Here is the table:
[  7   4   1 127   0   0   7 -11  12   3  -7  -1  -4  -6   1   8 -10   7   3  -1]
[ -9 -25 -21 -19 -24   7  -1 -22 -11  -2 -21   0 -13  50  -1 -13  43   3   3 -24]
[127  -2 -25  -5 -10 -27 127 -24 127  -7 -28 -12 -19 -17  20 127 -13 -28   7 -10]
[-31 -15  -8 -35 -13  -3 -37   3 -28 -19   0 -20   9 -32 -22 -28 -31   1 -23  -6]
[  2  64  86  14  48 -16   4  70   5 -19  80 -19   6  45 -14   6   0  -5 110  47]
[ 30 -13 -14   0 -22 -17  36 -18  32   6 -15   4 -26  38  10  40  42 -17   5 -14]
[-20 -18   8 -34  -6 -20 -20  16 -19 -15   8 -15  27 -37 -13 -25 -33 -22 -24  -3]
[-17   0  29 -42   2 -30 -23  36 -17 -30  31 -27  15 -27 -18 -16 -29 -26 -12   0]
[ -9 -21 -19 -12 -27 -25  -8 -22  -9 -35 -21 -34  -5 -23   6  -8 -18 -13   0 -28]
[ -1 -18 -26   6 -18  17   1 -28  -2 127 -17 127 -20   6   5   1  -1  -4 -21 -22]
[  1 -41 -35 -17 -41 -27   3 -38  13 -25 -40 -19 -24 -42 127   9 -28 -31 -42 -42]
[-25  -8  14 -15  -5 -20 -28  23 -21 -32  22 -41 127 -44 -14 -20 -41 -14 -26   2]
[-14  -4 -24  -7 -11 -19 -18 -26 -11 -21 -26 -12 -24 -18 -18 -17  -9   0   3 -12]
[-24 -39 -45 -25 -39  48 -29 -41 -27  13 -36  28 -30 -15 -14 -29   2  12 -40 -35]
[-22 -11 -28 -20 -10 -15 -15 -33 -21  27 -33  14 -24 -36 -20 -22 -35 -17 -25 -11]
[-26  21 127 -16  34 -17 -24 127 -24 -37 127 -39  30 -29 -22 -23 -29 -13  -3  36]
[-13 -17 -15   5 -11 -17 -17 -15 -15 -16 -10 -15 -35 -13 -24 -17  -7  -5 -13 -17]
[  9 -17 -20   8 -26  10  10 -22  13   8 -23   8 -16  67  19  10  76   5  15 -25]
[-33 -14  -2 -13  -9 -16 -29  -2 -28 -43  -6 -36  70 -44 -20 -30 -44  -2 -22 -10]
[-13  38   5   9  29 -21 -12  -3 -12 -24  -5 -25  24 -33 -18 -18 -34  -7   9  30]
[ -8 -13 -10  38  -4  -6  -7 -14 -12  -4  -3 -12 -26   1 -15 -11  -4  -8  -4  -9]
[  0 -15 -26  12 -14   5   4 -26  11  27 -22  32  14 -23  33   1 -24  -6 -18 -18]
[-21 -24  -3   8 -21  48 -17   4 -21   6  12  13   8  18  -5 -17   5  42 -15 -19]
[ 33 -19 -34 -24 -21 -22  35 -30  38   2 -37   2 -13 -30  30  27 -22 -26 -15 -22]
[ -5   1   6 -16  13  -4  -7   1 -10  24   2   9 -21  56 -19  -4  20  -8   8   8]
[ 59  15   0  49   4 -13  60  -1  58  18   0  12   3   6  36  78 -11 -15   5   4]
[ -8  -9   7  28 -11  38 -10  15 -10  20  13  23  14  36   5  -7   6  37   2 -11]
[  9  24  14  36  19 -12  13  14  18  -5  11  -6  51  -3   9  10 -10   2  34  20]
[  8 -10  -7   7  -9   4   6  -6   9  33  -7  17 -18 127   0   5 119   4  27 -15]
[ 25  66  19   1  47 -28  20  10  21 -25   9 -34 -10  23 -19  21   3 -19 127  40]
[-30 -40 -34 -20 -36 127 -38 -33 -38  -2 -25   4 -22 -23 -13 -35 -18  86 -37 -39]
[ -4  -7 -21  -5 -10 -17   1 -30   4 -18 -28 -16 -26  -9 -14  -5 -10  -9  19  -9]
[-27 -37 -20 -37 -36 -15 -26 -15 -28 -35 -15 -23  -7 -29  -7 -23 -24 -23 -30 -37]
[ -1 127  32 -19 127 -32  -5  22  -5 -23  17 -35  -1 -32 -26 -11 -36 -25  22 127]
[ -8 -31 -28 -22 -31  -6 -14 -28 -12  -3 -26  -6 -32  85 -15  -6 127  -9   0 -33]
[ -7  -7  10  23  -8  36  -5  12 -11  26  15  22  10  41  10  -5   4  32  -6 -11]
The rows fall into hidden groups. There are 3 groups. Groups can overlap: rows of different groups may look alike. Groups are numbered from 0 in the order they first appear among the rows asked about.
More rows, each followed by its group:
[ -5 -30 -22 -16 -29  -5   0 -30  -4  -4 -23  -2 -27  96  -7  -5 127  -5   4 -28] 0
[ 31   4   4  26   2 -25  41   3  45 -22   3 -18  26 -22  34  49 -19 -19   4  -1] 1
[ 83 -28 -33  -8 -24 -22  91 -33  82  16 -31  15 -31 -24  34  85 -14 -28 -25 -23] 1
[-24 -19 -17  -2 -13   3 -17  -5 -17   4 -10   4  56 -39   0 -17 -36  -8 -28 -12] 0
[ 28 -10 -32   2 -21 -15  35 -26  40  11 -33  11 -15 -20  31  24 -20 -20 -11 -18] 0
[-19 -17 -18  -7 -15  20 -21 -11 -21  59 -10  60  -2 -26 -10 -18 -28  -3 -34 -16] 0
[  1 127  51  -6 127 -30   4  47   1 -23  29 -28   8 -19 -21   3 -31 -23  49 127] 0
[-20 -27 -23   0 -26  18 -23 -26 -15 -16 -25 -12 -23  23 -10 -19  41  38  -2 -31] 1
[ 56  10   2  52   6 -12  60   7  58  23   5  19   2  11  35  62  -2 -14  14   8] 1
[-32 -41 -38 -46 -43   2 -33 -42 -33 -18 -42  -6 -36 -21 -21 -32   0 -13 -40 -42] 1
[-24 -40 -25 -16 -35  89 -22 -20 -22  18 -16  28 -12  -5  -2 -24  -6  31 -31 -30] 0
[-18  33 127 -17  42 -26 -28 127 -19 -36 127 -40  22 -26 -25 -25 -32 -13  11  39] 0
[-38 -35 -18 -17 -31  83 -37 -17 -40 -31 -12 -21 -17 -25 -24 -34 -19 127 -31 -32] 1
[-29 -37 -17  -3 -33 -18 -33 -22 -29 -45 -18 -36   5 -50  -5 -25 -35   1 -31 -36] 1
[ -4 -28 -24 -17 -27 -17  -1 -30   3 -28 -21 -26 -20  -1  10   0  12  -8   6 -28] 0
[-19 -27 -38  -9 -31   6 -19 -34 -22 -13 -29  -3  -6 -46  -2 -25 -33   0 -34 -31] 1
[  4 -13 -14  -3  -9   7   3 -14   0  28  -9  19 -21 127  -9   2 127   0  20 -14] 0
[-36  -1  42 -24   7 -20 -37  47 -31 -41  53 -43   6 -37 -28 -34 -35  15 -14   7] 1
[  4 127  70   0 127 -24   3  58   4 -19  49 -26  14 -11 -20   6 -22 -17  70 127] 0
[-13   8  13  96  14   7 -11  20 -14   3  17   4  18 -20  -3  -9 -26  12  -8  11] 1
[  8 -13 -18   6 -11  20   1 -20  -4 127 -20 127 -16   8   6  -4  -4  -3 -16 -15] 0
[ 19   7  -1 -14   4 -18  26  -1  20  23   2  21   3  14   6  21  -6 -15   7   7] 1
